One turn moves every row onto another: examples first, then more rows asked
bure: [-61 42 9 -54 74 217 162 113 21 -92 -273 28 128 206 -86 117 -340 -151 486 75 245 -91 -125 -121 -51 -147 32 171 -161 41 102 -107]
gelo: [-240 -19 28 169 19 289 286 -189 -37 -140 -33 -174 -168 60 126 -42 -206 -127 235 9 79 128 42 -264 -87 126 130 -31 -268 122 108 124]
gazu: [-268 -46 -35 -101 156 74 141 -324 50 -32 -172 -222 191 67 253 -9 -187 -3 292 -53 198 44 42 -70 2 24 206 -34 -154 -4 142 137]
daku: [62 -96 -131 132 33 -38 140 -16 16 -121 -246 -65 -244 314 80 163 -190 -236 194 108 49 -148 215 -131 -82 83 15 180 -4 -150 35 11]
bog: [112 132 28 -198 6 20 155 -108 -95 33 -194 9 -146 236 56 -2 -324 -139 274 -66 -34 -19 263 -316 -82 206 221 102 3 120 4 83]
loke: [68 229 -28 -188 85 214 146 23 -225 161 -121 -111 -7 180 70 141 -49 -148 24 20 -110 -282 136 -75 -120 -96 194 130 -137 0 -99 110]
toges: [28 -30 -56 -37 100 207 -97 -64 -33 49 53 -179 41 -29 -92 -25 -315 127 267 280 -18 -85 -38 12 -12 -109 66 -24 -233 209 65 29]
zav: [79 236 -108 25 113 215 -68 189 5 -153 -94 -167 -140 347 158 86 -213 -57 177 2 198 79 -65 -89 -25 204 18 -61 -178 112 161 37]
lop: [2 -96 -277 37 -24 -30 27 -126 -43 -71 -338 -7 102 157 -11 177 -108 -33 161 181 91 -75 79 -54 -64 82 221 289 40 -176 45 -17]
zan: [39 -73 -39 -163 84 -42 275 -133 -246 64 -92 -81 80 368 -28 206 -248 -241 337 30 -4 -49 40 -24 -18 139 -41 18 -273 90 92 198]
nesa: [-33 -230 -29 14 -79 336 -31 -163 -111 70 -157 -204 -18 21 127 265 -143 21 308 -85 47 -26 -2 -280 30 -198 221 170 -87 51 32 219]
zifo: [-87 113 -72 100 -9 301 28 75 -97 17 139 23 -97 388 173 -17 -104 -19 137 -36 215 12 233 -260 -147 -85 39 128 -93 -139 -103 100]
Vub: [-248 -84 24 167 20 301 298 -200 3 -111 -96 -217 -70 66 173 -59 -165 -98 269 -3 89 127 50 -214 -82 124 141 -72 -251 81 96 89]
pofe: [35 77 -203 46 186 377 -158 -128 -110 -89 31 -238 54 122 195 59 -235 -37 363 74 189 240 -65 -213 -152 155 165 103 -104 -60 22 -24]
sif: [-146 -6 131 -180 105 238 58 -106 -146 121 -132 -356 11 85 84 27 -186 -34 -13 156 235 -128 -4 78 -135 -50 181 36 5 -49 21 57]
ruser: [-107 39 -101 -182 146 332 -160 87 32 -17 136 163 -87 183 13 68 -274 -163 85 46 29 88 -83 -150 -18 -171 86 250 -249 7 106 -17]
ravuv: [-222 2 -168 -131 -111 81 138 -194 -155 76 -189 61 25 405 133 109 -242 -124 -31 139 -25 -81 182 -22 -160 91 147 7 -106 60 -72 -53]
Bet: [40 45 -144 -42 130 22 73 -88 -109 -132 -221 -101 -38 21 -14 220 -212 -58 214 -91 114 -150 -17 -139 130 -328 72 77 -25 62 231 110]
vib: [-136 189 -149 -53 185 293 147 39 -189 186 -63 -31 -155 121 -11 231 -141 -171 49 36 -78 -193 197 -49 -99 -40 151 223 -259 104 -17 83]
rus: [131 -114 -70 -73 257 255 80 -66 -38 -68 28 -151 171 131 -81 -73 -258 128 330 134 -46 -107 -64 97 48 -89 20 42 -182 103 82 -83]
nam: [1 -96 -230 29 -50 1 25 -175 -83 -58 -325 29 189 131 -17 141 -23 -16 179 184 120 -65 44 -108 -80 34 225 252 25 -188 44 -19]
tepeg: [-26 -186 -61 -37 -92 283 10 -146 -185 44 -152 -147 20 -14 91 275 -171 24 304 -110 77 -13 -5 -261 90 -241 203 139 -55 23 63 207]
migi: [-98 116 -136 -153 121 63 125 73 56 -90 5 83 3 410 138 -90 -210 -28 -3 -33 178 -44 5 -174 15 -43 -3 202 31 -172 -50 161]
ludi: [-107 16 -84 -9 58 321 -60 -145 115 12 -8 103 14 177 179 260 -140 -241 314 115 -66 -78 -84 -206 -214 97 -114 220 -101 77 -149 -116]
Tabi: [-40 78 -161 -229 164 75 149 56 13 -66 -42 49 4 374 131 -96 -238 -15 17 -21 175 -36 -26 -124 66 -28 18 224 85 -202 -23 115]
ris: [211 -139 -124 -139 71 190 74 -59 -271 -104 -222 -88 -66 183 76 226 -189 -129 380 -78 -45 -70 -127 -45 69 -17 151 285 -285 47 -74 -123]
Zemub: [-39 56 -189 54 86 339 54 -1 -21 65 -48 179 3 211 239 115 -220 -294 309 211 53 -100 -145 -48 -105 96 -47 203 -93 72 -30 -220]
non: [-208 -88 -16 -147 36 225 201 -66 -144 25 62 -169 69 179 -15 -169 39 -157 230 139 66 -116 12 -169 94 -213 199 -49 -184 183 63 65]
sugi: [-96 7 204 -185 49 204 -160 -253 -92 115 125 -45 138 154 86 -94 -33 -64 143 30 40 -52 136 -147 9 162 87 104 -2 49 117 -106]
tak: [81 23 80 -86 28 88 -73 -261 193 -29 -77 -233 -68 265 4 65 -75 -130 265 59 -16 175 -69 -3 -159 233 114 23 -148 146 -64 -55]
lag: [-60 -9 150 -264 -44 231 -14 -199 -10 59 147 -30 79 158 136 -23 -249 -100 100 -189 83 15 167 -139 -112 250 36 105 -124 111 100 -100]
rer: [109 229 -85 76 157 264 -127 141 -37 -130 -63 -211 -156 292 156 48 -187 -86 173 7 176 126 -98 -155 -23 200 44 -23 -150 91 139 32]
mogis: [89 -142 -37 -58 26 117 13 -245 -171 -141 54 -35 41 111 207 98 -37 -167 202 -44 137 150 -166 -100 -334 107 -63 264 -181 9 90 101]
seg: [-11 -155 -5 -94 57 -34 235 -187 -100 38 -133 -138 119 302 -64 61 -152 -281 426 47 -47 -22 -39 -69 -95 37 -30 321 -270 84 129 180]
tuti: [-17 -53 -279 76 94 272 -34 99 1 66 5 88 -107 146 285 -85 -105 56 217 177 -21 -101 129 -111 -161 -118 145 120 -179 233 69 148]

tepeg moves to lop
bog moves to tuti
Now find these:
vib moves to ludi
seg moves to loke
nam moves to Tabi
pofe moves to gazu
ris moves to ravuv

